In the rows, zero is written as 128.
Which row each row swaps with, under one turn or mirror
q747: [154 157 106 115  70 158 119 127  98 110 115 108 133 151 111 112 143 104
 107  93 134]
q271: [144 124 137 163 110 120 139 112  93 146 148 143  95 130  85 133 107 138
 135 128 141]
q244: [129 122 132 124 138 115 143 147 110 150 112 136 151 167 117 152 116 117
 122  93 148]
q528: [150 129 124 140 130 155 111 122 135  80 153 115 148 125 118 137 135 141
 133 164 157]
q434: [152 168 117 115  79 152 117 138 103 123 115 129 145 164 115 113 140 109
 117  94 141]
q846: [159 102 128 133  77 105 152  98  97 136 126 128  92 117 137  93 160 145
 127 107 110]
q986: [150 156  93 122  78 161 145 138 117 117 113 104 132 143 101 116 145 102
 103  96 135]
q997: [131  85 132 119  66 149 107  79 110 103 153 126 129 116 151 147 141 161
 132 123 143]
q249: [148 158  95 118  81 150 147 135 107 128 119 112 121 136  98 113 154  98
  99  92 134]
q400: [147 150  99 119  58 153 143 129 108 122 119 111 130 147 100 112 148 104
 102  96 137]
q597: [144 127 131 105 133 124 121 127  95 124 111 100 105 160 136 138 150 116
 136 119 174]
q770: [132  92 109 125 130 123 154 123 147 105 135 102 153 103 165 140 168 143
 118 126 123]
q643: [154 110 120 127  94 110 153  86 105 149 119 117  89 114 126  96 147 130
 124 102 113]
q906: [115 112 130 145 104 127 136 160 108 123 146 161 165 144 139 170 120 133
  98  88 125]
q843: [150 122 141 158 129 103 140 119 113 143 143 153 109 132 102 123 104 146
 134 143 140]
q605: [109 101 121 146  81 131 143 162 115 118 156 151 166 140 143 166 126 134
  94 104 126]
q722: [150 101 131 143  54 108 142 125  90 121 143 141 110 116 146 106 157 154
 105 109 105]
q570: [156 156 105 119  66 152 123 138 106 117 119 118 131 148 108 111 146 106
 101  79 136]
q379: [145  96 110 117 106 121 151  72 129 154 117 110 115 101 111 122 128 134
 126 100 116]
q2: [116 123 109 140 124 170 116 124 151 100 151 117 158 112 103 155 119 134
 121 142 143]
q246: [118 110 130 152  74 137 140 166 104 113 152 164 156 140 142 162 129 139
 104 100 122]
q946: [154 157  88 124  85 146 149 150 126 113 126 104 136 123 104 121 160 109
  97  98 129]
q45: [123 117 107 136 130 154 135 123 157 118 151 134 163 108  94 159 109 135
 126 124 141]
q976: [126  85 122 129 125 124 144 119 139 104 142 110 154 102 177 149 161 145
 121 123 123]
q332: [145 104 118 121 114 117 153  74 130 162 120 115 103 102 126 114 139 131
 128 100 124]
q738: [135 106  92 135 111 143 137  84 158 161 128 124 131 107 107 137 106 124
 123 108 131]
q703: [137 104 149 140 146  97 140 130 117 141 126 156 155 136 141 131 112 140
 143 141 129]
q760: [128  82 125 126 120 126 138 112 137  94 143 115 157 108 175 142 159 152
 121 123 127]
q687: [150 117 129 140  53 152  95 106  96 116 154 131  93 130  97 128 119 139
 131 124 141]
q670: [149 121 134 140  68 140 110  98  91 129 151 138  99 133  81 132 115 140
 131 122 149]
q912: [111 109 125 148  95 138 141 169 105 116 146 146 172 138 135 165 121 124
 105  89 126]
q829: [145 137 130 136 123 148 112 117 124  83 144 101 129 132 126 127 137 136
 137 172 160]
q839: [132 107 149 141 146  97 130 136 126 136 134 163 149 144 155 132 118 144
 139 131 129]
q188: [125  75 139 123  80 153 112  91 125 102 152 119 133 115 165 131 152 158
 134 128 128]
q199: [140 101 103 122 129 125 165 131 146 101 133  94 155 105 154 140 169 137
 110 121 120]
q713: [127 108 131 155  65 128 148 165  94 110 158 152 153 126 138 151 145 139
 102 105 109]
q228: [148 124 136 149  73 140 115 108 104 131 147 150  93 129  76 131 115 149
 123 120 140]
q457: [137  96 109 117 118 126 153  82 145 166 120 115 113 113 109 120 130 140
 124  98 125]
q96: [136 114 150 132 122 110 117 130 107 133 117 159 160 149 159 107 108 131
 148 139 126]
q655: [126 112 123 128 103 121 132 166 100 133 129 151 155 164 121 167 110 131
 110  87 131]
q847: [134  80 138 123  96 131 121  89 126  99 148 110 146  99 178 144 151 162
 131 131 129]
q129: [153 125 139 164 117 117 132 116  99 140 150 144  94 132  88 124 108 140
 135 139 142]
q499: [132 108  94 124 116 140 145  74 144 162 128 123 128 107 113 134 114 126
 127 107 126]
q487: [148 134 119 140 118 153 104 121 145  83 144 124 156 127 124 136 132 147
 134 159 157]
q921: [161 103 121 128  86 110 150  91 111 135 123 120  91 112 137  90 156 130
 126 113 109]
q99: [163 111 124 126  80 106 150  88 103 145 115 119  98 114 132  91 154 135
 125  99 115]
q838: [144 155 111 120  71 167 138 134 105 114 117 110 125 135 110 118 143  90
 105  99 141]
q354: [122 105 128 147  77 129 134 164 103 107 151 152 170 137 146 160 132 144
 101 109 116]
q505: [136 137 147 124  83 152  92 136  93 107 119 123 140 170 156 116 134 114
 134 120 140]
q480: [129  75 135 120  89 146 112  85 132 100 150 124 131 101 171 143 154 149
 127 119 129]
q58: [133  86 140 128  61 158 112  79 108 100 155 129 127 120 137 152 142 151
 130 124 154]
q810: [112 120 127 140 103 134 134 165  93 128 140 145 167 158 140 169 120 124
 112 101 131]
q730: [134 118  91 124 128 132 173 130 144 114 134  98 149 101 137 132 167 121
 101 113 122]
q897: [158 107 133 138  70 107 153 109  94 131 136 133  99 118 139  94 159 142
 119 109 106]
q796: [134  80 117 125 126 120 153 117 140 102 141 110 148 106 170 146 165 151
 120 125 123]
q981: [159 134 134 116 116 136 117 111  91 109 112  86 111 155 127 109 155 119
 149 137 152]
q403: [128 105 129 143  83 126 139 167 115 118 138 159 165 138 134 165 113 137
  96  96 126]
q444: [134 105 151 146 146 111 136 132 118 139 133 163 155 139 152 128 113 140
 137 143 125]
q765: [136 152 117 110  83 171 118 140  99 107 120 125 142 160 128 110 137  90
 124 105 137]
q319: [160 132 136 118 116 134 109 115 100 109 120  94  97 146 140 114 156 117
 144 144 163]
q446: [121 120 108 139 126 158 115 120 159 111 154 129 164 114 108 155 111 130
 123 141 147]
q193: [167 129 134 110 118 137 119 112  98 117 114  88 101 154 128 119 156 124
 139 136 158]

q810 pairs with q434
q246 pairs with q986
q319 pairs with q703
q58 pairs with q738
q655 pairs with q765
q643 pairs with q760
q129 pairs with q528
q722 pairs with q730

